Families of rows that turns and mirrors carry onto each other, the same ones carrying the whole set onto itself: the rest of each named row's family, in list order
5 families of 8 rows
suto: [ 10  -2  -7   0 -14  14  -7  -7  -9   1 -10 -10  14  20   5  -9  -2 -21
   6   5 -10  14 -11 -18 -14  -6  18   1   4 -13   2]
sata: [  8   9  -8  -4 -12   6 -16  -6  15   0  14   9  35   4   0 -11   6 -17
   2   5  14   1   9  -8 -15  14   0  -1  12 -13  -5]
Fuvit: [ -1   3  -9   8  -8   1 -10   1  20   0   1   4  18   4  -7 -16  12 -23
   2  11  16   3   7  -4 -18  13   6  -5  12 -13  -5]
Bel: [ -6   3 -11  -7 -14  12 -19 -10  15   3 -13   1  23   2  11  -9 -16 -24
  10   9  -1 -22  -3  -9  -5   5  15  -6  11   0 -18]
fiv: [  3   3  -7   7 -11   3 -11   4  19   1   6   7  18   7  -8 -14  12 -20
   1  11  14   4   5  -1 -17  19   5  -7  13 -12  -4]
Guko: [ 13   2   2  17  -6   5 -25   4  -1   0 -11  -6  20  13   6   2 -18   0
   3   0  11  -3  -8  -9 -10  -9  13  -7  -9  -2  -4]
Muru: [  9   3  -5   3 -17  15  -8   0 -16  -7  -3  -7   9  21  -2   4  -2 -22
   9   8  -4  17 -10 -11  -6   5  15  -6   4 -20   1]
Vufo: [ 11  11   0  -7 -17   6 -10  -6 -23  -3  -3   1  14  20   4   0  -5 -28
   8   4  -2   3 -12  -9  -2   9   6  -8   5 -19   1]
bab: [  6 -10  -6   6 -18  12 -10  12   8  -7   2 -27  34  17   1  -1  -1  -8
   3  16   4   5   0 -17  -7   5  -2   2  18 -12  -8]
Belu: [ -2   1 -11   0 -20  25 -20   6  14  -8   2   0  16   8   0   9 -15 -14
  13  13   0  -5   0  -5  -2  20  19 -12  10  -6 -17]
Nuv: [ -4  -7 -14   3 -15  22 -17   2  23   0 -10  -4  14   6   4  -7 -12 -16
  10  13  -5  -8  -2  -9 -10   9  23  -7  10   1 -17]
riz: [ -2   7  -9  -5 -20  21 -22   2   9  -8   3   4  21   6   3  10 -17 -18
  13  11   2 -11   0  -4   2  21  13 -13  10  -8 -18]
kopig: [  3   9 -10  -3  -9   4 -15  -9  16   0   9   6  36   1   0 -12   7 -20
   3   5  16   1  10 -10 -16   7   1   0  12 -15  -6]
Kob: [  2  -5  -4   7 -18   9 -10  13   2 -11   3 -26  32  15  -1   5  -2 -13
   5  18  10   4   0 -14  -2   8  -5  -2  18 -18  -9]
vugok: [ -3  10  -8  -9 -18  16 -23  -5   7  -5  -1   5  24   4   7   5 -18 -22
  13   9   4 -18  -1  -5   3  17  10 -11  11  -8 -19]
finoz: [ 14   7   6  12  -6  -1 -26   2  -5   2 -11  -1  20  13   7   1 -19  -5
   2  -1  13 -10 -11  -6  -6  -3   8 -10  -8  -1  -5]
tabo: [  1   2   2   1 -17  -5 -11   8  -4  -6  -3 -18  29  14   2  -2  -4 -24
   3  18  13 -12  -4  -9   3  14 -13  -7  20 -15 -10]
bav: [ -3  -5 -13   4 -17  25 -18   7  20  -4  -3  -3  13   8   1   1 -13 -13
  11  13  -4  -3  -1  -7  -7  15  23 -10  10  -3 -16]
firir: [ -4   4 -10   7  -6   1 -11  -4  19   0   0   2  24   1  -5 -15  11 -24
   2   9  18   2   9  -6 -18   6   6  -3  13 -15  -6]
bok: [ 10   8  -2  -2 -17  10  -9  -2 -21  -7  -2  -2  11  21   0   5  -4 -25
   9   6  -2  11 -11  -9  -3  10  10  -8   5 -21   0]
tiv: [ -2   7 -11   2  -7   3 -13  -9  18  -1   4   3  31   0  -1 -14   8 -23
   3   7  18   2  11  -9 -16   4   4   0  12 -16  -6]
vup: [ 10  -5   1  -2 -17  -4 -10   5   5   5  -7 -17  33  17   7 -19  -2 -20
  -2  15   3 -17  -8 -13  -6  10  -9   0  19  -4  -7]
Pada: [ 10 -13  -5   4 -18  10 -10  10  11   0  -1 -25  35  17   4 -11  -1  -8
   0  15   0   0  -3 -19 -11   4  -2   5  17  -6  -7]
nazo: [ 11   3   3  18  -6   6 -25   6  -2  -2 -10  -7  18  14   4   5 -17   0
   4   0  13  -1  -8  -8  -8  -7  13  -9  -8  -4  -5]
lig: [ -5   8  -9 -10 -16  12 -21 -10  10   0  -8   4  25   2  10  -3 -18 -26
  12   8   1 -22  -1  -7   0  10  11  -9  11  -4 -18]
Lut: [ 12  10   0 -10 -17   3 -10 -11 -20   2  -6   1  18  19   9  -7  -5 -29
   7   3  -5  -1 -13 -12  -5   4   7  -4   5 -15   1]
Tuze: [  5   0   3  -2 -17  -8 -10   6  -2   1  -6 -16  31  16   5 -12  -4 -24
   0  16   8 -18  -7 -10  -2  13 -13  -4  20  -9  -9]
Bonu: [ 13   8   6  13  -7  -1 -26   4  -7   0 -11  -2  19  13   5   4 -19  -5
   4   0  14  -9 -10  -4  -5  -2   8 -12  -8  -3  -5]
Naru: [  0   0  -1   4 -18   2 -11  11  -3 -11   0 -22  30  14  -2   5  -3 -19
   5  19  14  -4  -1 -10   2  12 -10  -6  19 -19 -10]
zepef: [ -5  -4 -12  -2 -14  16 -17  -5  21   4 -14  -3  19   4   8 -11 -14 -21
   9  11  -4 -15  -3 -10  -9   5  20  -6  10   2 -17]
gigaz: [ 12   1  -5  -5 -14   9  -8 -11 -11   5 -12  -6  18  19   9 -14  -3 -24
   5   3 -10   6 -13 -18 -13  -6  14   2   4 -11   1]
meb: [ 14   3   3  14  -5   4 -25   2  -2   2 -13  -5  21  13   8  -1 -18  -2
   2  -2  10  -6 -10  -9 -10  -9  12  -7  -9   0  -4]
paro: [  8  -1  -7   3 -15  16  -6  -2 -11  -4  -6 -10  11  21   1  -2  -1 -20
   8   7  -8  18 -10 -15 -11  -1  18  -2   3 -17   1]
gilen: [  9   5  -5   2 -13   4 -13   4  17   1  12  10  23   8  -5 -13   9 -17
   1   9  13   3   5  -2 -16  23   3  -6  12 -11  -4]
Dol: [ 11   8  -5  -2 -14   6 -16   0  16   0  14  11  30   7  -3 -11   7 -16
   0   7  13   2   7  -4 -14  21   1  -3  12 -12  -4]
vipin: [ 13   6  -3 -10 -15   5  -9 -13 -16   5 -10  -1  19  19  10 -13  -4 -28
   5   1  -8   0 -14 -15  -9  -2  10   0   4 -12   1]
Furu: [ 15   5   5  12  -6   1 -26   2  -3   3 -12  -3  22  14   8  -1 -19  -4
   2  -2  10  -9 -10  -8  -9  -7  10  -7  -9   0  -4]
Bukor: [ 11   7   5  16  -7   1 -26   6  -7  -2 -10  -3  17  14   4   6 -18  -4
   4   1  15  -5  -9  -4  -5  -2  10 -13  -8  -5  -5]
gikon: [ 11   5   4  18  -6   4 -25   7  -5  -3 -10  -5  17  13   3   8 -18  -3
   4   1  14  -2  -9  -6  -6  -5  11 -12  -8  -5  -5]
peze: [ 12 -10  -2   0 -18   3 -10   8  10   5  -5 -22  34  18   7 -18  -2 -13
  -2  15  -1  -9  -6 -17 -10   6  -5   4  18  -2  -7]

The rest of the family of Kob: bab, tabo, vup, Pada, Tuze, Naru, peze
The rest of the family of Bel: Belu, Nuv, riz, vugok, bav, lig, zepef
The rest of the family of finoz: Guko, nazo, Bonu, meb, Furu, Bukor, gikon

